0: [160, 120, 160, 99, 103, 119, 176, 123, 141, 115, 122, 123, 191, 133, 139, 113, 104, 171, 139, 143, 149, 121, 146, 159]
1: [125, 120, 149, 120, 119, 128, 113, 156, 119, 118, 116, 110, 149, 108, 125, 154, 127, 134, 107, 146, 112, 158, 139, 123]
2: [153, 130, 125, 119, 113, 135, 160, 131, 151, 99, 99, 147, 93, 132, 122, 154, 170, 113, 178, 144, 166, 111, 131, 173]
3: [140, 112, 137, 95, 103, 116, 85, 109, 128, 167, 155, 101, 142, 137, 142, 119, 129, 135, 175, 127, 147, 110, 134, 154]
4: [72, 130, 106, 206, 183, 94, 121, 143, 136, 141, 144, 158, 201, 103, 154, 32, 52, 201, 118, 142, 151, 186, 165, 140]
5: [119, 111, 120, 115, 139, 133, 165, 122, 144, 87, 123, 144, 75, 147, 134, 192, 181, 152, 146, 129, 151, 134, 130, 146]
6: [143, 141, 137, 135, 118, 166, 131, 133, 136, 157, 140, 142, 162, 135, 158, 113, 104, 165, 64, 147, 95, 186, 146, 126]
7: [100, 135, 115, 136, 139, 128, 116, 130, 154, 101, 106, 120, 218, 126, 159, 52, 85, 178, 142, 156, 125, 153, 121, 156]
8: [131, 131, 132, 105, 121, 110, 143, 136, 142, 109, 114, 176, 129, 131, 51, 55, 53, 55, 56, 59, 60, 63, 65, 67]
9: [125, 119, 118, 131, 134, 127, 159, 120, 133, 85, 119, 126, 57, 131, 122, 201, 196, 94, 156, 140, 152, 109, 118, 158]
10: [120, 124, 107, 129, 100, 149, 149, 122, 118, 101, 110, 127, 114, 144, 116, 149, 150, 96, 153, 127, 147, 121, 147, 139]
11: [118, 116, 127, 122, 103, 125, 160, 118, 144, 99, 117, 151, 53, 166, 95, 230, 53, 55, 56, 59, 60, 63, 65, 67]
12: [53, 129, 105, 149, 146, 92, 157, 132, 151, 136, 127, 107, 161, 127, 163, 55, 51, 182, 118, 159, 132, 155, 168, 128]
13: [192, 127, 185, 87, 91, 137, 46, 129, 95, 168, 156, 121, 173, 114, 134, 115, 98, 141, 161, 120, 157, 119, 132, 140]
14: [56, 141, 101, 183, 180, 105, 156, 124, 141, 126, 119, 121, 189, 115, 165, 40, 84, 164, 114, 134, 136, 141, 165, 152]
15: [145, 144, 136, 98, 119, 139, 127, 125, 129, 119, 116, 122, 78, 135, 104, 194, 166, 113, 148, 111, 143, 124, 158, 159]
16: [119, 120, 137, 107, 122, 127, 158, 145, 148, 105, 111, 131, 37, 149, 102, 213, 191, 71, 150, 147, 161, 134, 134, 67]
17: [181, 120, 135, 106, 93, 129, 140, 119, 158, 127, 122, 119, 117, 133, 151, 134, 147, 115, 163, 144, 172, 103, 143, 164]
18: [155, 129, 92, 140, 114, 127, 137, 146, 136, 77, 109, 144, 63, 136, 113, 185, 166, 81, 154, 141, 137, 125, 147, 147]
19: [83, 148, 109, 193, 174, 100, 99, 143, 119, 127, 138, 120, 194, 131, 197, 59, 79, 159, 146, 139, 112, 175, 171, 140]
20: [140, 116, 144, 96, 112, 131, 69, 122, 102, 166, 154, 97, 216, 134, 156, 73, 98, 163, 169, 121, 146, 130, 121, 155]
21: [159, 147, 145, 90, 97, 140, 101, 130, 98, 170, 157, 123, 147, 138, 120, 134, 126, 160, 167, 140, 145, 81, 133, 140]
22: [84, 110, 105, 187, 160, 107, 122, 134, 133, 123, 110, 119, 169, 147, 141, 33, 109, 168, 135, 145, 124, 182, 163, 131]
23: [82, 136, 114, 213, 166, 79, 144, 117, 124, 115, 135, 135, 199, 103, 132, 54, 79, 179, 124, 131, 142, 168, 161, 146]
24: [161, 131, 137, 92, 127, 168, 159, 127, 175, 122, 122, 153, 86, 146, 107, 155, 167, 121, 168, 126, 131, 116, 130, 152]
25: [118, 126, 119, 127, 134, 135, 153, 137, 153, 126, 107, 121, 108, 151, 104, 137, 149, 116, 87, 138, 97, 181, 157, 116]
26: [93, 130, 72, 181, 161, 73, 111, 143, 109, 105, 157, 141, 185, 136, 51, 55, 53, 55, 56, 59, 60, 63, 65, 67]
27: [123, 101, 108, 108, 130, 160, 167, 132, 120, 103, 107, 116, 83, 132, 110, 172, 139, 122, 107, 126, 149, 143, 167, 136]
28: [104, 127, 124, 109, 141, 148, 128, 132, 145, 139, 133, 143, 191, 112, 171, 52, 85, 160, 125, 133, 122, 163, 148, 140]
29: [102, 125, 108, 135, 127, 123, 121, 127, 129, 142, 125, 113, 206, 143, 199, 41, 83, 169, 132, 59, 60, 63, 65, 67]
30: [135, 141, 128, 129, 126, 134, 108, 149, 125, 129, 119, 156, 189, 133, 148, 101, 129, 125, 86, 147, 117, 185, 177, 121]
31: [134, 140, 140, 149, 140, 123, 119, 111, 119, 114, 128, 123, 83, 119, 112, 149, 137, 131, 81, 130, 104, 170, 128, 140]
32: [139, 101, 137, 101, 126, 119, 135, 133, 134, 136, 125, 112, 165, 117, 138, 123, 128, 146, 74, 155, 136, 162, 144, 141]
33: [66, 122, 127, 183, 179, 83, 136, 116, 154, 106, 121, 150, 185, 122, 170, 57, 81, 178, 132, 138, 148, 189, 155, 128]
34: [172, 147, 176, 95, 108, 139, 72, 117, 108, 202, 157, 112, 176, 134, 132, 94, 102, 140, 167, 126, 148, 118, 117, 156]
35: [53, 154, 101, 193, 164, 100, 103, 121, 121, 122, 143, 107, 212, 113, 189, 33, 79, 176, 143, 138, 140, 168, 172, 159]
36: [61, 141, 83, 167, 177, 109, 140, 124, 122, 133, 136, 122, 194, 99, 154, 27, 49, 187, 56, 59, 60, 63, 65, 67]
37: [119, 122, 105, 117, 127, 131, 118, 137, 131, 125, 137, 129, 73, 117, 77, 184, 211, 100, 123, 143, 133, 146, 164, 141]
38: [81, 143, 89, 198, 171, 97, 114, 126, 120, 110, 114, 125, 170, 132, 153, 62, 64, 205, 119, 148, 136, 63, 65, 67]
39: [65, 144, 98, 177, 166, 116, 137, 134, 113, 114, 137, 119, 196, 112, 145, 71, 79, 155, 120, 135, 111, 192, 161, 146]
40: [132, 99, 109, 134, 117, 118, 139, 147, 124, 108, 153, 136, 114, 53, 51, 55, 53, 55, 56, 59, 60, 63, 65, 67]
41: [65, 146, 92, 206, 201, 100, 130, 132, 129, 116, 160, 118, 197, 121, 169, 26, 55, 160, 120, 132, 133, 165, 160, 134]
42: [99, 120, 125, 113, 134, 131, 171, 145, 157, 93, 115, 146, 65, 127, 105, 208, 184, 95, 166, 148, 164, 122, 65, 67]
43: [136, 116, 115, 106, 124, 122, 162, 137, 133, 109, 110, 148, 57, 117, 97, 210, 190, 100, 171, 131, 165, 126, 138, 151]
44: [155, 127, 150, 118, 138, 142, 119, 156, 148, 116, 152, 120, 163, 146, 155, 147, 138, 135, 69, 164, 92, 186, 180, 133]
45: [147, 133, 112, 127, 122, 122, 135, 136, 145, 77, 126, 150, 36, 152, 101, 239, 207, 95, 171, 170, 170, 131, 142, 181]
46: [124, 144, 147, 115, 131, 139, 79, 114, 91, 195, 166, 118, 184, 132, 149, 104, 106, 145, 150, 142, 160, 118, 134, 156]
47: [158, 143, 167, 124, 106, 130, 112, 151, 126, 130, 117, 107, 139, 127, 130, 136, 134, 151, 88, 114, 126, 181, 143, 138]
48: [116, 144, 142, 119, 111, 121, 90, 143, 105, 184, 152, 94, 180, 130, 149, 93, 105, 151, 165, 59, 60, 63, 65, 67]
49: [131, 137, 114, 129, 112, 146, 157, 136, 141, 102, 102, 130, 46, 141, 100, 217, 165, 85, 144, 131, 149, 141, 141, 134]
50: [135, 112, 97, 133, 110, 142, 181, 131, 121, 85, 94, 147, 36, 159, 129, 231, 220, 63, 159, 147, 155, 111, 144, 142]
51: [191, 127, 151, 103, 93, 147, 82, 144, 109, 174, 153, 95, 144, 130, 145, 108, 133, 162, 173, 151, 147, 117, 150, 160]
52: [155, 130, 150, 81, 108, 108, 92, 139, 92, 167, 143, 103, 205, 128, 163, 62, 98, 182, 134, 138, 142, 141, 132, 163]
53: [138, 99, 143, 144, 106, 120, 142, 137, 121, 145, 140, 123, 134, 120, 141, 146, 138, 136, 127, 130, 120, 146, 161, 138]
54: [122, 118, 125, 101, 107, 127, 139, 113, 137, 138, 139, 137, 57, 133, 92, 222, 186, 118, 185, 154, 143, 73, 117, 192]
55: [122, 125, 122, 113, 122, 112, 115, 134, 142, 147, 142, 90, 106, 121, 107, 197, 155, 97, 142, 155, 168, 111, 138, 166]
56: [60, 123, 89, 215, 181, 105, 146, 113, 134, 112, 111, 139, 217, 131, 154, 47, 58, 165, 132, 109, 129, 149, 157, 144]
57: [188, 132, 156, 81, 102, 128, 78, 129, 120, 160, 164, 93, 85, 134, 98, 182, 158, 127, 181, 151, 168, 103, 109, 166]
58: [132, 114, 135, 104, 123, 121, 110, 115, 129, 144, 119, 132, 98, 130, 130, 154, 139, 121, 106, 116, 128, 168, 146, 151]
59: [127, 132, 153, 121, 134, 111, 141, 126, 140, 98, 122, 112, 131, 113, 126, 136, 134, 115, 85, 153, 128, 158, 158, 124]
60: [124, 128, 91, 105, 114, 141, 151, 137, 126, 109, 100, 149, 28, 150, 103, 246, 224, 76, 142, 144, 170, 109, 125, 166]
61: [144, 122, 141, 157, 140, 148, 148, 112, 148, 87, 103, 151, 0, 172, 109, 252, 206, 72, 131, 146, 149, 134, 143, 126]

[166, 125, 164, 135, 103, 137, 121, 125, 143, 124, 112, 134, 50, 124, 85, 170, 172, 137, 92, 147, 121, 196, 140, 131] 31 58 25
[112, 119, 108, 116, 125, 122, 135, 135, 139, 122, 135, 123, 100, 128, 93, 156, 156, 144, 93, 132, 105, 166, 169, 140] 25 58 31
[171, 110, 118, 103, 107, 111, 135, 135, 154, 132, 130, 101, 160, 120, 136, 153, 97, 154, 100, 137, 129, 147, 140, 140] 32 1 53
[136, 122, 127, 124, 127, 127, 142, 139, 151, 113, 144, 141, 99, 89, 114, 151, 154, 118, 92, 157, 123, 155, 181, 143] 59 25 58
[162, 136, 149, 102, 97, 131, 78, 146, 96, 174, 155, 101, 163, 102, 164, 112, 134, 143, 163, 145, 169, 97, 135, 162] 51 21 3
[129, 111, 102, 137, 112, 135, 116, 114, 134, 160, 133, 114, 114, 115, 113, 178, 162, 99, 158, 112, 167, 116, 138, 176] 55 15 10
[147, 122, 162, 125, 84, 122, 112, 105, 122, 145, 123, 119, 134, 127, 128, 137, 132, 129, 108, 145, 116, 158, 65, 67] 1 47 31
[148, 117, 153, 102, 122, 113, 82, 138, 100, 166, 143, 95, 181, 110, 148, 131, 119, 55, 56, 59, 60, 63, 65, 67] 48 8 40
[153, 130, 131, 135, 122, 146, 134, 136, 140, 125, 125, 116, 18, 140, 65, 221, 159, 91, 56, 59, 60, 63, 65, 67] 11 49 16
[164, 129, 119, 105, 117, 158, 112, 131, 118, 116, 126, 140, 116, 133, 133, 163, 142, 122, 56, 59, 60, 63, 65, 67] 11 48 31
[137, 119, 116, 112, 127, 145, 155, 151, 136, 107, 123, 133, 108, 130, 108, 172, 162, 116, 152, 134, 144, 116, 135, 180] 2 10 15
[128, 146, 126, 104, 118, 149, 160, 126, 138, 112, 109, 133, 92, 132, 123, 194, 158, 104, 129, 152, 146, 118, 163, 163] 15 49 27
[116, 114, 151, 132, 144, 129, 79, 130, 125, 143, 130, 149, 226, 125, 184, 9, 87, 178, 72, 147, 88, 184, 181, 131] 28 30 7
[154, 110, 127, 121, 119, 125, 114, 133, 126, 139, 129, 119, 75, 53, 51, 55, 53, 55, 56, 59, 60, 63, 65, 67] 40 8 26
[108, 126, 113, 135, 130, 155, 143, 118, 135, 150, 125, 122, 103, 160, 120, 173, 169, 123, 146, 59, 60, 63, 65, 67] 48 10 24
[183, 99, 167, 77, 103, 158, 124, 119, 112, 158, 153, 101, 74, 133, 102, 179, 164, 135, 206, 122, 164, 91, 87, 167] 57 54 24
[186, 118, 180, 74, 115, 151, 108, 145, 109, 168, 169, 116, 149, 149, 106, 113, 124, 157, 150, 144, 142, 103, 111, 133] 21 51 34
[68, 146, 160, 142, 114, 255, 103, 154, 0, 16, 69, 214, 0, 110, 112, 255, 121, 133, 56, 59, 60, 63, 65, 67] 11 49 61
[165, 131, 152, 110, 130, 142, 96, 152, 109, 150, 113, 120, 189, 137, 145, 108, 118, 164, 49, 139, 60, 63, 65, 67] 48 29 1
[149, 127, 153, 109, 110, 139, 132, 102, 119, 120, 149, 138, 108, 133, 111, 162, 151, 130, 105, 135, 150, 146, 167, 132] 58 53 59
[122, 125, 135, 106, 121, 130, 117, 134, 135, 108, 113, 132, 50, 129, 63, 186, 193, 110, 100, 122, 147, 150, 171, 133] 37 15 49
[115, 115, 193, 180, 210, 225, 164, 0, 42, 255, 137, 244, 255, 109, 187, 0, 67, 161, 168, 121, 248, 63, 65, 67] 46 34 20
[115, 123, 113, 125, 107, 121, 158, 116, 141, 103, 122, 134, 135, 147, 115, 55, 53, 55, 56, 59, 60, 63, 65, 67] 8 40 26
[120, 115, 122, 125, 117, 134, 99, 146, 115, 155, 141, 131, 239, 127, 177, 42, 82, 166, 74, 133, 81, 208, 174, 147] 28 30 6
[112, 121, 122, 95, 126, 129, 95, 132, 138, 184, 152, 103, 194, 160, 162, 122, 99, 147, 141, 151, 145, 139, 137, 150] 46 20 3
[110, 140, 131, 131, 114, 115, 126, 128, 138, 148, 114, 112, 42, 137, 72, 226, 196, 97, 95, 141, 131, 169, 164, 144] 37 49 15
[199, 157, 156, 59, 222, 173, 199, 170, 158, 108, 75, 91, 129, 0, 133, 0, 53, 55, 56, 59, 60, 63, 65, 67] 40 8 36
[130, 117, 106, 128, 116, 114, 105, 136, 119, 154, 140, 127, 150, 53, 51, 55, 53, 55, 56, 59, 60, 63, 65, 67] 40 8 26
[126, 117, 113, 124, 136, 139, 151, 122, 141, 124, 118, 148, 79, 151, 124, 207, 172, 55, 56, 59, 60, 63, 65, 67] 11 42 16
[115, 133, 145, 154, 114, 134, 142, 134, 163, 133, 143, 121, 102, 129, 102, 163, 166, 139, 103, 145, 127, 63, 65, 67] 42 10 31
